In the data rows, 128 means zero.
Here is a table of points, one per row:
[144 150 140 148 135 173 183 151 129 158 151 163 160 147 163 148 163 132
 144 160 142 170 132 151 128 164 183 166 131 179 141 144 174 142 144 164
 171 164 161 148 177 173 176 135 137 150 151 142 161 177 134 183 140 176
 153 132 154 169 132 183 164 182 154]
[142 170 156 131 176 167 150 167 153 135 145 154 167 132 138 131 154 170
 180 145 177 180 138 156 176 183 153 129 166 161 182 173 157 163 132 167
 134 170 137 183 137 161 164 156 129 144 147 153 169 183 138 166 176 177
 177 151 147 180 161 154 158 174 131]
[156 144 138 140 183 137 142 129 148 163 138 147 158 148 147 140 132 180
 131 163 150 140 167 164 167 169 138 160 132 145 170 135 183 169 137 176
 163 128 153 180 153 151 163 132 176 180 171 177 164 180 144 129 160 163
 166 166 148 154 160 134 144 141 174]
[179 176 157 173 148 180 174 134 147 174 134 176 157 158 145 169 183 150
 150 154 182 134 128 176 160 153 157 131 183 160 158 142 138 176 166 140
 170 141 179 137 173 148 169 177 151 154 129 145 147 158 158 142 167 173
 150 167 129 183 144 164 183 138 182]
[141 182 167 129 137 140 137 166 170 182 170 128 166 166 179 154 161 142
 142 140 141 148 176 144 144 140 179 183 141 134 128 166 180 157 148 171
 129 158 160 158 147 166 129 182 154 171 167 131 173 132 163 164 170 151
 129 147 137 176 180 171 147 171 144]
[154 171 144 170 169 164 167 182 169 148 153 158 129 169 144 171 128 128
 157 169 166 183 134 140 153 142 154 134 163 158 144 177 140 161 176 161
 177 169 142 169 144 153 154 128 160 163 169 141 135 167 137 174 151 171
 179 144 180 131 166 153 166 153 134]
[174 147 179 161 144 154 157 137 156 157 169 153 176 145 182 142 166 166
 147 166 148 171 183 147 163 141 144 148 170 167 153 167 141 174 138 145
 180 173 150 140 150 180 137 145 161 141 150 160 132 138 145 157 153 164
 173 150 157 134 142 157 151 167 156]
[148 177 182 166 164 176 170 164 132 179 160 174 147 182 169 150 141 131
 132 137 158 156 145 163 182 131 173 153 140 174 176 157 160 132 174 128
 131 179 166 135 138 132 158 138 135 173 154 164 138 145 141 171 174 131
 174 169 131 128 147 161 182 142 161]
[145 166 142 177 142 142 171 150 167 128 156 180 132 151 173 163 150 144
 177 164 171 169 171 137 156 161 145 171 157 151 131 176 137 144 154 131
 169 157 163 154 148 177 170 176 142 140 163 161 142 154 132 131 141 167
 137 135 177 147 169 177 167 147 173]
[176 141 128 128 128 169 128 179 137 164 128 169 154 131 156 157 157 161
 153 142 129 137 160 166 137 167 131 154 156 164 167 138 144 177 183 166
 137 156 170 132 151 131 180 170 183 132 144 129 151 176 179 170 171 179
 154 153 167 151 158 151 140 150 169]
[170 145 137 135 157 150 144 158 173 169 132 183 145 160 177 145 135 182
 169 157 170 182 180 174 177 170 164 158 144 180 177 151 150 158 161 129
 161 144 156 151 160 169 142 141 170 138 182 169 134 157 170 132 137 137
 157 148 161 164 163 141 132 164 179]
[135 180 129 158 163 179 129 177 177 156 135 135 141 128 131 174 151 137
 141 138 169 154 141 157 166 158 180 128 161 169 129 182 164 154 142 153
 151 176 141 182 140 135 145 131 179 157 140 148 157 137 176 141 164 153
 164 179 183 163 176 182 163 183 160]
[183 142 174 167 132 153 182 131 183 150 161 167 177 171 142 164 180 151
 176 179 131 163 129 182 180 137 174 132 134 141 134 183 163 180 171 180
 166 148 182 166 154 164 153 169 171 174 176 135 145 164 177 182 179 128
 158 182 179 177 135 138 135 158 150]
[131 173 135 163 134 128 145 135 182 147 142 171 170 144 174 180 134 138
 128 153 153 151 164 170 170 173 169 173 180 144 166 174 176 147 160 138
 164 151 147 153 161 171 134 180 182 131 148 173 170 160 131 176 183 182
 171 160 144 150 129 140 142 128 128]
[150 161 158 132 154 141 177 154 141 134 131 140 179 138 167 144 173 134
 140 135 164 164 156 179 158 129 177 170 137 150 135 150 167 140 129 177
 132 163 158 142 164 150 140 140 153 156 135 132 154 169 166 147 128 166
 140 128 150 160 128 179 154 176 167]
[173 132 153 164 150 129 160 156 142 131 171 166 163 156 140 134 176 140
 148 156 138 135 142 132 141 147 128 137 151 163 138 169 148 167 147 156
 167 180 134 138 128 128 132 161 141 183 138 157 167 144 180 161 158 140
 147 156 132 161 173 144 141 132 153]
[158 183 147 183 151 132 134 147 164 154 164 138 161 134 164 128 160 177
 167 129 176 145 173 128 173 157 137 182 167 135 147 163 177 170 177 154
 179 177 169 150 129 179 161 144 158 137 170 170 177 173 173 179 129 141
 128 180 128 171 137 180 170 166 176]
[138 156 141 160 141 156 173 161 134 161 144 170 138 170 153 161 140 176
 183 173 156 177 174 173 142 171 170 163 150 166 137 179 154 141 167 132
 142 167 151 145 167 167 156 174 131 158 166 144 160 150 171 138 145 134
 135 137 160 157 183 167 150 145 180]
[164 134 132 147 171 157 154 132 138 132 166 157 140 137 150 179 138 174
 156 148 179 147 158 180 174 144 167 150 145 148 169 134 171 145 135 173
 160 154 154 128 163 129 147 167 148 161 160 150 180 148 135 160 163 129
 131 140 171 158 131 131 179 135 135]
[163 158 163 182 156 182 140 174 158 140 137 142 183 157 154 170 129 148
 135 147 128 161 144 138 150 138 160 147 128 154 140 158 156 150 141 160
 183 137 145 157 180 141 171 147 145 177 131 182 174 156 161 144 161 183
 144 138 140 173 153 132 134 140 183]
[134 140 180 151 170 174 163 169 151 180 173 141 180 163 151 147 153 173
 174 170 137 174 140 154 148 166 171 151 169 183 179 153 151 164 173 157
 141 145 140 179 182 176 173 166 156 147 132 180 153 161 169 173 166 160
 176 154 138 144 156 135 138 161 140]
[153 174 166 156 145 166 166 183 131 166 158 182 174 167 135 141 142 179
 163 174 157 150 177 183 164 180 151 138 158 132 173 154 145 171 151 134
 173 147 183 129 179 170 128 148 169 142 141 128 171 151 147 158 156 156
 170 163 164 140 145 145 173 170 171]
[137 148 176 157 160 158 156 160 166 137 141 137 169 173 137 183 179 164
 137 141 183 166 148 177 129 174 182 180 160 129 180 132 128 138 145 144
 182 182 129 161 174 163 131 164 144 151 179 163 131 131 157 151 135 157
 156 171 153 174 167 137 128 156 145]
[128 131 154 180 138 135 169 173 145 144 176 134 151 153 134 129 131 163
 179 150 174 141 151 167 169 176 163 161 164 177 150 161 161 173 150 141
 147 150 135 164 183 174 148 179 163 164 128 179 176 134 182 135 157 144
 169 141 163 135 138 129 176 173 132]
[132 137 150 169 180 145 161 142 150 160 183 150 156 129 129 151 167 153
 129 176 160 138 135 131 157 150 161 156 147 173 148 131 182 166 169 142
 154 129 180 170 176 158 138 151 177 179 161 154 156 129 129 156 144 138
 134 183 176 145 164 174 180 169 137]
[166 163 183 144 174 144 135 176 171 145 174 161 182 135 166 176 177 156
 154 158 135 176 166 142 183 128 135 145 177 147 161 170 131 134 140 158
 128 131 177 167 141 145 150 163 140 135 134 147 137 147 153 128 142 161
 141 131 145 148 177 169 137 137 151]
[167 151 171 141 140 177 164 128 128 171 148 132 150 140 161 167 170 169
 145 171 145 157 170 160 135 151 147 135 179 128 132 180 179 183 156 182
 158 174 157 173 134 182 177 160 134 169 145 138 128 140 151 150 173 174
 148 176 173 129 182 156 174 157 148]
[180 160 170 145 166 171 132 180 157 170 163 131 131 174 160 138 145 147
 173 131 180 153 131 134 154 134 134 179 142 138 164 129 142 182 182 179
 156 135 167 156 166 157 167 171 167 166 157 134 148 170 164 153 134 180
 142 134 151 166 141 128 169 160 141]
[169 153 177 150 153 138 148 145 140 142 154 173 135 150 176 137 148 135
 134 132 173 173 163 150 179 145 158 169 129 176 156 147 170 160 163 151
 145 166 171 171 131 154 144 134 147 160 156 167 129 153 154 148 169 158
 180 145 156 170 151 142 160 179 142]
[160 154 169 174 129 161 141 148 160 151 179 151 128 176 180 166 164 141
 158 167 163 128 169 158 131 156 150 176 135 170 142 140 132 148 158 135
 138 142 174 174 142 140 174 154 173 129 137 158 141 142 174 134 182 170
 183 158 174 167 148 158 157 180 164]
[171 157 134 134 179 170 147 141 174 177 167 156 142 142 183 177 137 167
 161 182 161 179 157 141 145 132 166 144 174 182 151 145 166 179 157 137
 176 153 128 144 170 138 141 173 164 153 177 151 158 163 140 167 150 142
 132 129 142 142 170 148 145 131 158]
[161 169 161 142 182 147 179 140 176 176 177 144 134 183 170 135 171 145
 170 183 167 131 150 153 138 154 129 141 176 156 145 160 153 156 128 163
 153 140 131 160 145 137 135 137 157 167 158 140 183 179 160 154 138 148
 182 142 135 156 150 173 153 148 163]
[140 179 160 179 167 163 151 153 144 167 150 129 137 161 141 173 147 171
 171 134 151 144 154 171 151 135 176 174 173 131 171 156 158 135 180 169
 135 183 148 176 132 147 183 129 166 128 142 176 166 166 183 177 154 132
 151 164 169 132 134 150 156 144 157]
[147 135 164 138 177 148 158 157 179 141 157 164 171 154 157 132 182 160
 151 177 154 129 147 129 132 148 132 164 153 171 183 128 135 153 153 150
 150 160 144 147 157 134 160 150 180 148 173 156 140 174 150 169 131 147
 161 174 141 141 140 176 129 151 166]
[177 129 131 154 131 131 180 170 163 183 129 148 148 180 132 156 169 129
 138 128 132 167 153 169 161 182 142 167 182 157 154 171 147 129 164 183
 148 138 138 134 171 183 179 157 150 182 174 183 150 135 167 140 132 169
 160 173 158 153 174 170 171 154 138]
[151 164 151 137 147 183 138 144 180 138 140 145 173 177 171 153 158 158
 182 144 144 132 182 135 171 160 156 142 148 137 174 148 129 131 131 170
 144 171 132 131 158 156 182 183 138 176 183 174 163 141 128 137 180 154
 163 177 166 137 157 166 177 177 170]
[129 138 148 153 173 134 176 138 154 129 147 179 153 164 128 158 156 154
 166 180 147 142 137 148 140 177 140 177 138 140 157 137 173 151 179 147
 140 132 173 177 169 144 166 158 174 170 180 137 144 182 142 145 147 145
 145 170 170 138 171 163 131 129 177]
[182 128 145 171 158 160 131 163 161 153 182 160 164 141 158 182 174 183
 160 151 140 158 179 161 147 163 148 140 171 153 163 141 134 128 134 174
 174 134 176 141 156 160 157 153 132 134 153 171 179 128 148 163 148 135
 138 157 182 182 154 160 161 163 129]
[157 167 173 176 161 151 153 171 135 173 180 177 144 179 148 160 144 157
 164 161 134 160 161 145 134 179 141 157 154 142 160 164 169 137 170 148
 157 161 164 163 135 142 151 142 128 145 164 166 182 171 156 180 177 150
 167 161 134 179 179 147 148 134 147]
There is one direction along which these points spread out most. How far along it is each point below, from 0 to 99? 50 is the average, and the first point above lies past it. One standard deviation of the points above along it is 16.
[134 140 180 151 170 174 163 169 151 180 173 141 180 163 151 147 153 173
 174 170 137 174 140 154 148 166 171 151 169 183 179 153 151 164 173 157
 141 145 140 179 182 176 173 166 156 147 132 180 153 161 169 173 166 160
 176 154 138 144 156 135 138 161 140] >> 46
[183 142 174 167 132 153 182 131 183 150 161 167 177 171 142 164 180 151
 176 179 131 163 129 182 180 137 174 132 134 141 134 183 163 180 171 180
 166 148 182 166 154 164 153 169 171 174 176 135 145 164 177 182 179 128
 158 182 179 177 135 138 135 158 150] >> 46
[171 157 134 134 179 170 147 141 174 177 167 156 142 142 183 177 137 167
 161 182 161 179 157 141 145 132 166 144 174 182 151 145 166 179 157 137
 176 153 128 144 170 138 141 173 164 153 177 151 158 163 140 167 150 142
 132 129 142 142 170 148 145 131 158] >> 28
[138 156 141 160 141 156 173 161 134 161 144 170 138 170 153 161 140 176
 183 173 156 177 174 173 142 171 170 163 150 166 137 179 154 141 167 132
 142 167 151 145 167 167 156 174 131 158 166 144 160 150 171 138 145 134
 135 137 160 157 183 167 150 145 180] >> 52
[131 173 135 163 134 128 145 135 182 147 142 171 170 144 174 180 134 138
 128 153 153 151 164 170 170 173 169 173 180 144 166 174 176 147 160 138
 164 151 147 153 161 171 134 180 182 131 148 173 170 160 131 176 183 182
 171 160 144 150 129 140 142 128 128] >> 53
[148 177 182 166 164 176 170 164 132 179 160 174 147 182 169 150 141 131
 132 137 158 156 145 163 182 131 173 153 140 174 176 157 160 132 174 128
 131 179 166 135 138 132 158 138 135 173 154 164 138 145 141 171 174 131
 174 169 131 128 147 161 182 142 161] >> 67
[141 182 167 129 137 140 137 166 170 182 170 128 166 166 179 154 161 142
 142 140 141 148 176 144 144 140 179 183 141 134 128 166 180 157 148 171
 129 158 160 158 147 166 129 182 154 171 167 131 173 132 163 164 170 151
 129 147 137 176 180 171 147 171 144] >> 74
[151 164 151 137 147 183 138 144 180 138 140 145 173 177 171 153 158 158
 182 144 144 132 182 135 171 160 156 142 148 137 174 148 129 131 131 170
 144 171 132 131 158 156 182 183 138 176 183 174 163 141 128 137 180 154
 163 177 166 137 157 166 177 177 170] >> 61
[170 145 137 135 157 150 144 158 173 169 132 183 145 160 177 145 135 182
 169 157 170 182 180 174 177 170 164 158 144 180 177 151 150 158 161 129
 161 144 156 151 160 169 142 141 170 138 182 169 134 157 170 132 137 137
 157 148 161 164 163 141 132 164 179] >> 32
[158 183 147 183 151 132 134 147 164 154 164 138 161 134 164 128 160 177
 167 129 176 145 173 128 173 157 137 182 167 135 147 163 177 170 177 154
 179 177 169 150 129 179 161 144 158 137 170 170 177 173 173 179 129 141
 128 180 128 171 137 180 170 166 176] >> 56
[150 161 158 132 154 141 177 154 141 134 131 140 179 138 167 144 173 134
 140 135 164 164 156 179 158 129 177 170 137 150 135 150 167 140 129 177
 132 163 158 142 164 150 140 140 153 156 135 132 154 169 166 147 128 166
 140 128 150 160 128 179 154 176 167] >> 65
[163 158 163 182 156 182 140 174 158 140 137 142 183 157 154 170 129 148
 135 147 128 161 144 138 150 138 160 147 128 154 140 158 156 150 141 160
 183 137 145 157 180 141 171 147 145 177 131 182 174 156 161 144 161 183
 144 138 140 173 153 132 134 140 183] >> 53
[157 167 173 176 161 151 153 171 135 173 180 177 144 179 148 160 144 157
 164 161 134 160 161 145 134 179 141 157 154 142 160 164 169 137 170 148
 157 161 164 163 135 142 151 142 128 145 164 166 182 171 156 180 177 150
 167 161 134 179 179 147 148 134 147] >> 50
